(in the rows, 128 means zero)
Each path below is one point turned by a fixed rotation once a step. After each direction that follows a path, write how fast that rotation turns it, in deg/step (0 if it stays still).
Each turn is a multiple of 5 degrees from 10 to 175, or 0.
Each row of a path follows its step; steps can be skipped.
path 1
step 1: [124 137 125 129 135 116 124 135 131 127 123 136 131 129 118 121 131 113
 126 130 136 136 123 130 142 136 128 127 117 123 120 134 131 133 126 138
 135 132 124 120 121 138 129 129 127 125 134 133 143 139 138 118 121 124
 122 130 133 124 135 125 136 126 125 126 134]
step 3: [120 136 139 129 123 148 118 126 125 122 123 138 137 129 134 122 127 130
 118 136 132 123 128 109 116 130 130 134 132 128 114 129 128 121 127 129
 124 127 131 133 130 134 135 130 129 126 138 129 138 127 135 133 127 121
 119 131 134 121 127 131 128 122 115 128 128]
step 4: [130 132 128 130 129 123 130 122 122 128 123 126 123 140 134 121 129 134
 135 128 140 137 133 108 136 126 135 139 134 133 117 123 135 130 122 120
 122 132 122 126 116 124 119 120 130 136 139 120 133 126 129 115 128 138
 120 129 130 132 126 127 121 117 125 122 124]
step 5: [126 129 135 136 124 118 128 127 123 119 141 131 135 131 131 127 130 122
 131 127 136 128 135 120 123 118 130 135 126 125 132 141 124 108 126 128
 127 123 134 128 121 127 120 119 127 122 131 119 128 133 118 129 117 131
 137 135 133 135 143 117 121 123 131 120 132]
step 6: [128 126 119 118 125 127 136 130 140 139 129 136 129 133 130 112 119 118
 128 131 146 129 133 127 123 137 129 119 124 126 122 132 132 123 121 127
 132 123 136 121 131 146 124 133 125 132 131 121 124 125 127 122 128 118
 140 133 131 127 130 118 122 121 124 123 130]
step 9: [120 121 126 128 125 120 130 133 126 130 125 136 127 136 128 127 129 110
 131 120 136 142 124 121 122 129 128 129 133 134 121 124 132 127 120 133
 130 133 125 127 136 131 140 120 134 121 135 124 143 135 136 121 132 140
 112 130 128 119 129 120 134 126 136 133 133]
step 10: [125 143 132 118 133 125 135 131 125 117 140 136 132 127 135 123 130 133
 126 134 127 132 129 125 119 136 128 135 124 133 125 132 131 111 138 134
 120 137 134 130 122 137 133 116 138 134 135 119 139 136 135 136 122 132
 124 129 117 126 125 132 131 125 122 126 133]
step 12: [134 131 136 136 127 125 130 131 126 120 126 130 123 134 117 130 115 129
 129 134 137 128 123 119 134 117 122 134 123 120 126 121 128 124 122 133
 128 123 127 123 125 131 118 125 137 130 136 126 141 128 130 122 124 127
 124 135 126 132 134 120 101 118 127 121 123]
step 13: [135 126 127 130 127 129 132 130 125 119 137 126 133 140 129 130 123 118
 137 129 143 121 133 120 120 135 125 137 126 120 126 139 130 125 131 121
 138 124 126 127 131 135 114 126 133 129 123 124 129 122 125 119 119 124
 137 146 127 134 124 127 136 127 137 120 141]
step 16: [124 122 135 122 117 137 135 118 132 121 134 136 134 147 135 130 136 121
 115 126 128 128 125 119 132 115 125 137 135 139 126 128 125 123 131 136
 129 129 130 129 138 128 132 124 130 128 141 130 127 138 121 128 135 126
 122 139 133 119 129 127 135 125 130 131 135]
Speeds:
[130 132 127 127 126 131 127 131 126 132 130 128 127 130 129 128 131 126
 128 129 128 128 128 128 128 130 128 128 128 129 128 125 130 127 129 128
 129 130 127 125 127 128 126 131 128 129 127 130 130 125 128 128 126 126
 130 126 128 129 128 129 130 128 127 125 128] -> 155
[130 131 130 129 129 126 131 130 128 126 129 129 129 126 127 130 129 127
 128 132 127 127 127 128 126 128 128 126 130 129 131 128 128 125 128 126
 126 129 128 132 130 126 128 127 128 130 127 126 128 128 128 128 125 127
 129 129 130 129 128 130 128 128 130 126 126] -> 140
path 2
step 0: [126 125 123 130 117 129 122 127 123 127 129 131 128 127 122 130 133 117
 115 130 117 124 126 128 119 125 138 129 140 126 146 127 127 122 128 131
 125 125 125 139 128 119 135 132 133 141 132 126 123 131 124 125 128 121
 134 122 139 125 148 123 129 119 128 137 119]
step 1: [117 121 121 126 126 120 122 125 119 119 134 125 121 121 127 133 129 124
 116 124 124 124 135 122 122 118 125 125 127 124 150 129 125 121 129 123
 131 117 125 134 126 127 130 128 138 137 131 125 126 130 117 134 127 120
 141 120 137 127 124 125 121 121 124 127 113]
step 4: [133 123 130 123 124 119 138 133 123 124 124 137 115 121 125 124 118 123
 128 124 134 116 125 127 124 120 131 127 130 117 130 125 122 131 137 127
 119 123 131 123 129 115 131 127 128 135 126 144 132 125 140 126 136 120
 139 136 134 127 124 113 133 127 127 140 121]
step 5: [134 128 137 138 128 116 138 127 120 120 122 136 120 118 116 131 118 130
 129 135 134 123 115 129 123 122 129 133 124 119 137 125 124 126 132 125
 127 132 120 133 121 123 128 131 122 128 129 128 131 134 133 127 126 128
 136 135 139 125 128 120 127 139 124 142 110]
step 7: [143 126 132 124 123 123 133 131 126 117 112 138 135 127 120 133 113 118
 141 130 120 125 131 123 117 128 121 137 124 119 144 128 127 129 130 118
 131 133 121 124 137 126 131 124 123 132 132 121 132 134 127 130 127 135
 133 133 131 131 129 136 126 121 131 124 121]
step 11: [137 125 123 116 125 117 121 116 110 122 136 132 121 133 124 131 123 132
 122 126 130 134 130 129 130 123 133 132 130 131 144 130 131 118 134 127
 133 120 111 125 141 126 124 133 128 122 129 125 125 117 132 132 128 126
 128 131 130 127 133 121 122 116 126 121 117]
step 12: [129 128 136 113 119 114 129 124 125 118 136 126 126 134 125 121 117 132
 120 129 133 119 128 124 129 128 118 136 127 132 135 129 128 113 139 134
 128 123 118 128 134 123 127 123 131 124 123 135 128 121 125 132 112 131
 129 127 135 125 139 134 133 113 125 125 121]
step 13: [121 127 131 118 120 118 126 127 136 115 126 131 125 129 136 124 124 130
 120 143 132 126 128 126 133 133 122 133 123 134 134 140 127 117 145 120
 127 122 123 126 134 121 119 134 124 121 119 132 116 128 132 141 132 137
 136 130 133 126 129 126 134 118 123 130 120]
step 14: [131 130 133 119 121 130 132 128 125 112 120 131 130 129 124 122 122 136
 124 143 132 123 131 126 130 119 125 118 133 133 125 136 122 123 136 120
 118 122 122 119 141 120 127 135 136 128 120 143 122 121 135 126 129 136
 140 123 130 130 124 128 137 126 130 135 125]
step 15: [129 130 128 126 128 129 131 129 124 117 128 136 132 127 121 121 122 140
 126 137 126 125 123 125 123 116 128 134 143 125 125 133 123 117 123 120
 121 125 117 123 127 120 128 136 124 128 122 128 120 123 135 137 136 138
 137 130 133 133 144 129 134 137 128 144 121]
Speeds:
[128 128 128 126 126 130 127 129 125 130 128 130 127 128 127 132 127 129
 128 126 130 129 129 127 132 127 127 126 131 129 126 129 124 127 128 128
 128 132 128 129 126 129 129 128 126 125 129 129 129 127 130 126 132 127
 128 128 129 126 129 128 128 129 129 131 127] -> 65
[130 128 127 130 127 129 127 128 128 126 127 126 128 124 130 126 127 126
 129 126 130 128 127 129 126 129 129 130 130 126 129 129 124 132 129 131
 131 129 131 127 127 129 127 130 126 129 128 126 131 127 128 127 128 127
 129 128 130 128 125 128 129 129 129 126 125] -> 20
[125 128 128 129 124 129 128 128 130 126 126 128 125 129 131 128 129 124
 129 131 129 129 129 126 127 128 129 129 128 129 128 126 129 128 129 129
 127 128 130 129 126 126 125 124 128 127 127 130 129 130 129 128 126 126
 127 129 130 127 131 124 128 127 128 128 127] -> 85
[127 127 127 128 130 132 126 126 126 128 129 129 127 128 125 131 129 124
 127 127 127 129 127 127 126 128 125 130 128 129 129 126 128 130 128 130
 132 128 128 127 127 127 127 130 131 128 130 128 128 128 127 130 128 127
 130 126 127 128 130 128 128 126 129 128 131] -> 40
[128 130 127 128 128 129 127 127 129 125 127 131 128 128 131 129 130 129
 130 129 130 128 127 130 127 129 128 129 127 127 130 128 127 128 127 126
 128 127 127 127 127 130 128 127 127 125 131 123 125 127 127 132 131 128
 129 131 128 129 129 126 125 129 128 128 126] -> 175
